In the data rows, the value 500 means zero.
Some points:
array([425, 541, 494, 404, 571, 618, 569, 484, 491, 506, 373, 492, 600, 351, 550, 522, 495, 666, 465, 641, 564, 421, 524, 726, 450, 551, 399, 440, 567, 420, 200, 326])
array([678, 434, 436, 521, 362, 425, 565, 366, 267, 427, 533, 596, 621, 652, 716, 569, 406, 558, 380, 431, 589, 502, 442, 468, 581, 369, 488, 603, 469, 351, 329, 391])
array([465, 474, 560, 661, 346, 618, 414, 486, 578, 522, 538, 492, 550, 602, 314, 539, 625, 486, 482, 404, 505, 539, 430, 530, 466, 542, 573, 444, 556, 449, 555, 354])
array([452, 432, 561, 610, 431, 469, 575, 517, 436, 466, 569, 440, 250, 600, 331, 524, 456, 521, 561, 497, 461, 401, 522, 507, 621, 504, 553, 535, 402, 535, 285, 547])
array([675, 485, 480, 594, 353, 387, 583, 544, 559, 479, 401, 532, 423, 373, 535, 531, 489, 474, 541, 417, 549, 368, 532, 469, 492, 490, 292, 452, 491, 469, 520, 469])
array([493, 515, 474, 386, 520, 435, 639, 457, 579, 526, 525, 515, 595, 352, 453, 535, 342, 514, 643, 517, 442, 554, 511, 428, 655, 389, 410, 638, 436, 376, 646, 480])
array([503, 413, 551, 495, 460, 418, 456, 413, 485, 554, 595, 555, 472, 545, 420, 414, 476, 570, 405, 516, 457, 325, 366, 463, 571, 503, 542, 456, 499, 550, 492, 632])
array([450, 599, 413, 510, 474, 440, 436, 486, 483, 504, 481, 469, 517, 489, 516, 543, 397, 439, 440, 444, 519, 509, 485, 543, 523, 529, 401, 436, 489, 576, 535, 497])
array([535, 677, 556, 523, 392, 663, 378, 552, 487, 627, 603, 557, 617, 477, 497, 567, 380, 403, 381, 544, 476, 410, 536, 481, 434, 391, 284, 522, 657, 393, 425, 618])
array([404, 456, 350, 517, 468, 524, 510, 668, 430, 513, 465, 428, 609, 479, 442, 571, 484, 451, 440, 655, 365, 491, 445, 397, 556, 631, 591, 391, 596, 630, 389, 433])
array([746, 603, 539, 391, 565, 601, 317, 423, 512, 583, 617, 408, 640, 525, 614, 488, 503, 502, 693, 459, 385, 466, 537, 441, 563, 505, 640, 376, 272, 493, 443, 474])
array([585, 523, 541, 350, 551, 456, 499, 446, 383, 457, 521, 520, 440, 508, 459, 875, 650, 491, 461, 400, 434, 555, 477, 456, 463, 721, 493, 623, 408, 464, 429, 644])
array([531, 487, 526, 480, 441, 387, 533, 458, 467, 532, 512, 572, 556, 395, 442, 466, 488, 384, 532, 464, 502, 527, 523, 497, 418, 569, 616, 368, 565, 460, 413, 576])
array([427, 607, 679, 552, 636, 398, 619, 610, 504, 412, 665, 563, 514, 360, 586, 560, 602, 499, 582, 556, 432, 454, 623, 290, 360, 498, 550, 451, 525, 547, 448, 594])
array([304, 494, 563, 472, 499, 488, 281, 339, 569, 385, 290, 460, 755, 433, 629, 457, 551, 384, 567, 550, 383, 445, 406, 465, 649, 573, 407, 653, 436, 570, 533, 491])
array([565, 619, 624, 521, 444, 663, 669, 601, 381, 537, 581, 434, 568, 521, 450, 295, 452, 503, 484, 507, 549, 547, 460, 536, 574, 622, 509, 582, 342, 525, 685, 468])
array([389, 443, 521, 568, 523, 558, 468, 476, 486, 551, 506, 724, 309, 469, 602, 517, 515, 278, 413, 524, 533, 440, 437, 456, 386, 499, 529, 518, 432, 398, 491, 315])
array([405, 573, 555, 365, 274, 427, 497, 575, 264, 354, 514, 500, 529, 524, 462, 290, 467, 440, 447, 479, 524, 630, 663, 544, 574, 633, 520, 389, 430, 466, 449, 691])
array([513, 553, 361, 474, 476, 492, 563, 553, 503, 392, 422, 540, 471, 449, 495, 493, 608, 541, 458, 625, 491, 435, 377, 399, 619, 525, 462, 405, 466, 513, 538, 491])
array([420, 403, 295, 472, 579, 489, 555, 534, 429, 478, 535, 380, 471, 406, 482, 436, 378, 567, 514, 561, 341, 443, 509, 446, 478, 580, 448, 586, 583, 506, 466, 348])
array([488, 512, 461, 671, 570, 546, 432, 557, 396, 561, 283, 613, 461, 492, 518, 375, 576, 594, 705, 430, 416, 362, 606, 421, 503, 475, 615, 704, 574, 386, 499, 638])
array([408, 621, 498, 518, 555, 518, 559, 350, 440, 458, 463, 565, 423, 545, 365, 538, 557, 398, 580, 504, 379, 436, 395, 515, 543, 488, 581, 301, 639, 457, 487, 366])
array([465, 373, 380, 499, 579, 556, 346, 623, 490, 400, 506, 560, 562, 396, 439, 469, 419, 561, 433, 520, 579, 341, 507, 407, 490, 571, 597, 633, 409, 448, 433, 445])
array([417, 508, 572, 608, 533, 680, 546, 431, 409, 333, 436, 417, 491, 437, 609, 521, 466, 647, 504, 662, 471, 687, 498, 519, 427, 170, 636, 507, 472, 616, 540, 603])
array([570, 508, 505, 511, 450, 410, 565, 487, 666, 580, 461, 601, 619, 610, 470, 515, 535, 557, 415, 591, 442, 534, 467, 369, 534, 587, 480, 381, 502, 426, 548, 564])
array([445, 589, 454, 419, 478, 353, 511, 430, 378, 495, 654, 624, 463, 493, 497, 516, 483, 563, 555, 644, 470, 398, 415, 563, 587, 537, 488, 513, 525, 612, 509, 486])
array([597, 477, 433, 526, 526, 477, 485, 445, 504, 423, 359, 450, 487, 552, 488, 433, 505, 404, 437, 396, 561, 638, 559, 554, 372, 610, 325, 566, 539, 577, 509, 506])
array([447, 461, 367, 755, 434, 575, 631, 517, 462, 536, 365, 463, 661, 449, 589, 560, 729, 357, 477, 545, 615, 516, 503, 655, 594, 500, 548, 478, 334, 686, 586, 603])
array([347, 447, 449, 473, 468, 527, 464, 459, 570, 578, 454, 455, 476, 438, 593, 520, 401, 742, 497, 354, 714, 565, 458, 295, 525, 582, 536, 317, 567, 519, 510, 582])
array([663, 464, 501, 387, 486, 454, 514, 609, 529, 552, 384, 508, 415, 418, 494, 448, 529, 535, 514, 538, 499, 420, 604, 540, 493, 424, 510, 468, 603, 520, 401, 490])
array([500, 643, 450, 494, 469, 504, 538, 623, 629, 542, 537, 570, 625, 621, 604, 644, 356, 457, 489, 371, 494, 474, 562, 625, 439, 539, 722, 672, 495, 518, 513, 486])
array([427, 412, 688, 489, 487, 507, 530, 536, 634, 457, 628, 595, 520, 609, 599, 540, 402, 454, 507, 494, 609, 587, 601, 514, 542, 539, 384, 540, 698, 529, 423, 518])
array([605, 489, 480, 590, 638, 335, 544, 484, 468, 574, 511, 453, 563, 489, 443, 509, 467, 470, 416, 487, 411, 581, 519, 512, 450, 485, 429, 474, 471, 607, 536, 421])
array([478, 395, 585, 417, 362, 335, 407, 532, 587, 454, 581, 209, 459, 529, 703, 463, 661, 461, 508, 559, 503, 408, 536, 552, 506, 461, 622, 434, 606, 445, 620, 495])
array([671, 527, 455, 473, 414, 620, 583, 572, 674, 491, 485, 559, 489, 321, 432, 457, 693, 458, 736, 498, 556, 614, 407, 669, 581, 507, 546, 611, 594, 379, 357, 690])
array([402, 511, 457, 473, 433, 446, 598, 508, 553, 421, 507, 434, 572, 586, 451, 539, 573, 580, 401, 519, 538, 409, 608, 449, 372, 415, 610, 533, 468, 492, 499, 437])
array([604, 490, 533, 438, 462, 570, 478, 551, 452, 450, 428, 506, 444, 516, 563, 543, 354, 505, 543, 614, 611, 385, 544, 410, 484, 560, 587, 429, 403, 499, 540, 548])
array([441, 299, 513, 625, 583, 536, 418, 483, 474, 613, 384, 515, 576, 632, 438, 481, 607, 471, 595, 478, 441, 528, 535, 410, 638, 510, 601, 633, 637, 419, 464, 578])
array([547, 573, 588, 592, 491, 370, 461, 534, 557, 514, 483, 586, 393, 530, 501, 438, 475, 552, 429, 583, 559, 466, 390, 541, 492, 418, 451, 502, 420, 489, 493, 537])
array([610, 368, 581, 444, 548, 552, 429, 450, 592, 455, 467, 680, 498, 523, 458, 509, 595, 497, 467, 627, 720, 575, 506, 422, 344, 645, 518, 511, 387, 539, 484, 389])
array([666, 404, 568, 499, 475, 546, 432, 487, 515, 302, 297, 538, 452, 538, 379, 529, 277, 425, 491, 577, 407, 484, 413, 562, 361, 449, 660, 432, 576, 493, 592, 607])
array([419, 674, 483, 579, 368, 445, 527, 287, 440, 623, 455, 328, 343, 506, 621, 381, 482, 428, 547, 563, 477, 556, 292, 396, 308, 626, 538, 650, 593, 389, 497, 506])
array([491, 519, 575, 491, 303, 648, 399, 553, 602, 487, 552, 358, 525, 559, 320, 522, 571, 608, 529, 361, 431, 534, 434, 563, 417, 447, 557, 529, 546, 515, 528, 329])
array([337, 322, 447, 281, 459, 657, 645, 672, 596, 594, 513, 604, 366, 487, 698, 428, 508, 366, 346, 352, 227, 559, 400, 522, 448, 448, 506, 453, 389, 462, 512, 518])
array([552, 445, 578, 502, 559, 410, 591, 437, 652, 505, 660, 449, 647, 530, 508, 429, 587, 630, 434, 509, 398, 592, 444, 539, 447, 448, 468, 467, 455, 499, 477, 525])
array([533, 542, 398, 366, 450, 550, 634, 469, 430, 434, 491, 546, 518, 549, 427, 441, 638, 508, 529, 542, 431, 591, 716, 316, 481, 549, 467, 536, 567, 396, 646, 279])
array([530, 621, 555, 526, 618, 514, 634, 578, 482, 601, 406, 369, 539, 403, 432, 479, 514, 464, 325, 224, 611, 476, 440, 361, 484, 361, 504, 438, 640, 564, 518, 521])
array([580, 293, 576, 596, 587, 461, 625, 390, 463, 643, 538, 523, 569, 475, 559, 340, 478, 434, 557, 510, 496, 573, 541, 538, 388, 665, 520, 476, 602, 627, 462, 539])
array([500, 413, 538, 590, 451, 356, 350, 638, 545, 391, 533, 499, 538, 564, 419, 389, 481, 484, 441, 506, 426, 399, 469, 436, 509, 486, 395, 546, 422, 527, 410, 521])
array([426, 591, 358, 582, 513, 401, 467, 375, 635, 522, 592, 516, 500, 447, 460, 602, 361, 487, 544, 452, 474, 453, 707, 601, 404, 555, 565, 381, 455, 356, 596, 560])
array([443, 512, 200, 382, 430, 461, 408, 590, 444, 579, 587, 595, 433, 630, 401, 432, 567, 427, 813, 520, 644, 643, 590, 497, 355, 263, 412, 487, 412, 699, 489, 568])
array([552, 520, 567, 459, 533, 414, 595, 571, 561, 533, 464, 484, 479, 489, 566, 514, 562, 621, 425, 583, 456, 429, 622, 586, 439, 463, 542, 506, 595, 599, 465, 416])
array([580, 469, 538, 491, 590, 471, 524, 623, 591, 467, 482, 545, 458, 543, 504, 473, 435, 632, 501, 409, 468, 598, 398, 540, 584, 511, 437, 624, 611, 638, 556, 498])
array([458, 456, 574, 532, 741, 501, 479, 574, 344, 451, 600, 545, 596, 629, 615, 454, 604, 590, 733, 344, 525, 400, 389, 734, 402, 551, 399, 304, 545, 311, 631, 479])
array([363, 469, 625, 473, 382, 445, 439, 493, 535, 438, 463, 435, 534, 403, 435, 571, 555, 532, 534, 479, 571, 599, 387, 518, 419, 352, 444, 598, 325, 449, 426, 473])
array([543, 536, 528, 407, 475, 528, 474, 511, 388, 510, 447, 514, 503, 374, 430, 560, 425, 426, 502, 454, 533, 567, 489, 519, 496, 528, 549, 368, 512, 476, 544, 458])
These points spread out most along one direction. Where along it does each point below lie, from 0 to 99? The average is 50, and the first point in the table lies past the average. One standard deviation of the points above along it is 16.
array([532, 474, 566, 469, 548, 496, 417, 683, 450, 669, 486, 376, 396, 406, 483, 609, 468, 320, 498, 658, 664, 565, 570, 583, 719, 503, 496, 629, 507, 385, 613, 422]) 43
array([534, 463, 507, 577, 637, 649, 534, 530, 535, 262, 614, 296, 440, 620, 499, 563, 450, 375, 532, 513, 539, 462, 461, 376, 536, 530, 354, 452, 525, 485, 573, 534]) 53
array([548, 649, 314, 674, 556, 625, 542, 385, 678, 385, 607, 486, 369, 512, 628, 303, 490, 491, 489, 527, 502, 481, 494, 518, 614, 554, 471, 502, 488, 480, 327, 485]) 49
array([485, 414, 445, 349, 499, 706, 673, 343, 468, 541, 494, 380, 493, 644, 433, 556, 582, 504, 514, 520, 621, 236, 495, 572, 362, 425, 321, 584, 487, 697, 594, 655]) 40
array([488, 529, 505, 499, 623, 397, 510, 465, 417, 635, 448, 525, 458, 559, 430, 644, 520, 499, 455, 538, 505, 465, 444, 560, 570, 380, 526, 417, 500, 475, 609, 456]) 57
array([445, 471, 516, 612, 502, 530, 429, 448, 483, 623, 493, 473, 391, 497, 484, 498, 549, 640, 296, 520, 353, 529, 734, 605, 502, 551, 351, 415, 366, 440, 554, 629]) 57
array([620, 479, 312, 508, 515, 584, 317, 356, 494, 335, 769, 605, 395, 351, 527, 484, 629, 525, 307, 425, 535, 515, 533, 587, 552, 467, 614, 563, 634, 559, 610, 443]) 53
array([539, 671, 593, 559, 435, 509, 360, 576, 485, 547, 401, 672, 389, 491, 633, 616, 494, 702, 503, 514, 448, 548, 431, 426, 544, 573, 451, 525, 558, 692, 642, 452]) 54
array([394, 484, 474, 498, 503, 374, 691, 453, 656, 528, 496, 495, 478, 464, 438, 542, 366, 605, 588, 447, 541, 540, 538, 523, 612, 523, 487, 603, 447, 431, 651, 545]) 49
array([491, 320, 535, 549, 400, 600, 462, 475, 384, 606, 621, 495, 505, 334, 467, 586, 395, 552, 562, 507, 516, 548, 413, 482, 475, 442, 481, 437, 452, 466, 580, 494]) 48
array([492, 592, 477, 444, 658, 355, 386, 497, 450, 516, 458, 397, 490, 411, 449, 441, 408, 401, 423, 400, 503, 593, 427, 553, 319, 511, 456, 547, 453, 532, 390, 491]) 59
array([538, 431, 526, 506, 527, 547, 436, 507, 463, 458, 454, 385, 404, 640, 565, 603, 394, 542, 575, 327, 431, 540, 615, 467, 655, 459, 416, 428, 415, 532, 383, 334]) 56
array([386, 565, 715, 371, 611, 542, 461, 272, 547, 540, 470, 566, 590, 533, 432, 362, 474, 368, 503, 437, 550, 397, 636, 488, 643, 386, 587, 591, 419, 610, 521, 417]) 43
array([440, 672, 377, 360, 721, 456, 395, 596, 513, 583, 491, 462, 493, 719, 510, 438, 589, 478, 405, 677, 632, 743, 455, 547, 605, 348, 531, 440, 539, 366, 381, 623]) 40
